Look-ups in named tables: a row name and a column name give one cell, copied from the table.

rames.csv
,nito,mame
fadadop,0.81,-0.24
tem,0.62,-0.69
lupug,-0.47,-0.57
bofe,0.81,-0.24
mepo,0.40,-0.64
viz,-0.39,-0.40

What is the mame of bofe in rames? -0.24
What is the nito of lupug in rames? -0.47
What is the mame of mepo in rames? -0.64
What is the nito of fadadop in rames? 0.81
What is the mame of tem in rames? -0.69
What is the nito of viz in rames? -0.39

Table vavetus
	zipe	nuladu	vafe	tusi	gubazog	vizi	dip	bub	lotob
gub	1.34	8.63	5.57	5.77	5.85	7.53	3.65	1.98	1.44
mubu	4.04	8.02	5.55	4.42	3.96	5.75	4.80	4.25	3.69
duv	8.63	2.42	4.03	9.47	7.93	2.48	5.02	9.83	5.50
mugo	8.79	0.93	3.42	3.70	9.97	8.64	2.83	7.75	4.85
dazod	3.93	7.53	7.98	4.79	3.34	4.02	6.92	6.19	3.19
rezu	6.21	3.00	4.02	5.30	4.68	7.01	9.36	4.86	8.40
toz	1.85	5.51	8.03	9.03	3.15	1.93	8.64	6.49	4.46

mugo, zipe -> 8.79
duv, zipe -> 8.63
mugo, vizi -> 8.64
mubu, zipe -> 4.04
toz, vafe -> 8.03
mubu, dip -> 4.80

Table mapop
cols = vekilo, tedigi, kerig, vegot, muv, nidipag, nemus
vak: [50, 69, 45, 28, 35, 55, 49]
volo: [32, 63, 23, 37, 62, 31, 34]
pamepo: [50, 42, 42, 61, 68, 38, 46]
suna: [63, 34, 70, 76, 58, 53, 60]

volo, tedigi: 63
pamepo, tedigi: 42
volo, vegot: 37
volo, nemus: 34
pamepo, vegot: 61
suna, nidipag: 53
vak, kerig: 45
volo, kerig: 23
vak, tedigi: 69
vak, vekilo: 50
vak, nemus: 49
volo, nidipag: 31

fivefe:
|  | zitoz | ruvu |
|---|---|---|
| laz | 45 | 948 |
| nobok | -657 | 641 |
| zekara | -712 | 855 |
| zota | -745 | 664 |

zekara, ruvu => 855
laz, ruvu => 948
nobok, zitoz => -657
zekara, zitoz => -712
nobok, ruvu => 641
zota, zitoz => -745
zota, ruvu => 664
laz, zitoz => 45
Row with the largest ruvu: laz

punovu =
	tedi	vok	fazomu	sazulu	medidiv	pavom	kov	ragalev
sif	263	798	183	396	237	622	400	481
pofa	473	182	496	557	572	454	542	671
vusa	733	182	598	105	262	245	186	427

ragalev of sif: 481
tedi of vusa: 733
pavom of sif: 622
ragalev of pofa: 671
medidiv of vusa: 262
tedi of sif: 263
fazomu of sif: 183
fazomu of pofa: 496
Which row has the largest tedi? vusa

pezozo =
	sugeveb	nuloge	lan	pitulom	latuke	kos	nor
tok	460	326	603	400	753	716	508
zironu	444	394	462	472	562	555	458
remono	491	788	162	357	361	350	372
surosa	434	495	440	455	103	137	424
motekar	469	497	438	391	571	548	455
kamu	461	479	452	406	505	492	454

kamu, pitulom: 406
zironu, sugeveb: 444
motekar, pitulom: 391
kamu, nor: 454
motekar, kos: 548
surosa, latuke: 103
tok, latuke: 753
remono, kos: 350
kamu, nuloge: 479
tok, sugeveb: 460
motekar, sugeveb: 469
zironu, latuke: 562
surosa, kos: 137
zironu, kos: 555
surosa, nuloge: 495
surosa, nor: 424
motekar, latuke: 571

dafimu =
         sut  sel  lebi  zaka  madebip  dezemug  gifo  forupa
tas      109  123   143   101      146      111   104     150
vinis    132  100   158    76      141       98   101     132
kado     106  133   120   131      138      117   109     143
matufa   124  179   102   204       78      181   190     108
zelur    110  118   142   105      139      109   103     152
gapegab  153   82   160    34      145      106    86     117
nidimet  108  126   130   119      139      112   123     148
zadobup  116  113   148    85      141      107   101     145
nofi     109  115   148    96      142      113   101     150
kurup    106  158    87   200       98      149   175     103

madebip of vinis: 141
madebip of gapegab: 145
forupa of zelur: 152
dezemug of kado: 117
forupa of zadobup: 145
forupa of nidimet: 148
dezemug of nidimet: 112
sel of zadobup: 113
sel of gapegab: 82
sel of matufa: 179
zaka of zelur: 105
sel of kurup: 158
Which row has the largest sut? gapegab

Table gikabo
	tur	danogo	movi	roruz	tos	dirupo
fego	227	-233	449	-65	-31	371
faka	93	-115	69	-34	169	10
ripo	482	-467	740	-175	-219	523
bati	506	-526	829	-223	-314	593
dopasi	44	41	25	13	116	10
senabi	93	-57	92	-34	11	65
temubub	44	-96	248	45	22	246
guze	-5	412	-109	84	-41	-4
rop	-41	-682	-243	-317	232	246
fezi	202	-330	472	-81	-104	385

guze, tur -> -5
bati, roruz -> -223
bati, tur -> 506
fego, dirupo -> 371
faka, tos -> 169
senabi, movi -> 92
ripo, dirupo -> 523
temubub, tur -> 44
guze, movi -> -109
fezi, roruz -> -81
dopasi, tos -> 116
Row with the largest tur: bati

Table mikefab
|  | fetu | lovu | nog | niz | gud | zapimo | dalit |
|---|---|---|---|---|---|---|---|
| nusin | 5.59 | 7.14 | 4.53 | 6.08 | 2.92 | 3.78 | 6.88 |
| gagap | 3.80 | 5.02 | 6.47 | 4.89 | 4.12 | 5.17 | 6.89 |
| fol | 5.09 | 4.14 | 4.46 | 5.72 | 4.53 | 5.05 | 5.50 |
| pigep | 6.65 | 4.63 | 6.11 | 5.18 | 4.59 | 5.89 | 5.32 |
| zofer | 5.73 | 4.11 | 6.46 | 5.53 | 6.10 | 4.72 | 2.94 |
| lev | 7.16 | 8.07 | 4.22 | 4.45 | 6.03 | 4.83 | 7.17 |
| rar | 5.01 | 6.20 | 2.39 | 5.17 | 4.75 | 4.71 | 5.04 |
| rem | 5.99 | 5.72 | 6.30 | 5.81 | 4.05 | 6.20 | 3.01 |
| risofa | 2.62 | 7.32 | 4.18 | 5.83 | 7.26 | 4.90 | 5.11 |
| zalumub | 5.00 | 6.35 | 4.07 | 4.68 | 3.60 | 5.68 | 4.56 |
| mavus | 6.75 | 3.72 | 5.09 | 4.88 | 5.60 | 3.00 | 4.51 |

gagap, niz -> 4.89
zalumub, gud -> 3.60
lev, niz -> 4.45
zofer, dalit -> 2.94
risofa, dalit -> 5.11
mavus, zapimo -> 3.00
rar, niz -> 5.17
lev, fetu -> 7.16
rar, zapimo -> 4.71
zalumub, lovu -> 6.35
zalumub, zapimo -> 5.68
nusin, fetu -> 5.59
rar, fetu -> 5.01
fol, niz -> 5.72
zofer, zapimo -> 4.72
risofa, zapimo -> 4.90
risofa, nog -> 4.18
fol, nog -> 4.46
lev, lovu -> 8.07
mavus, fetu -> 6.75

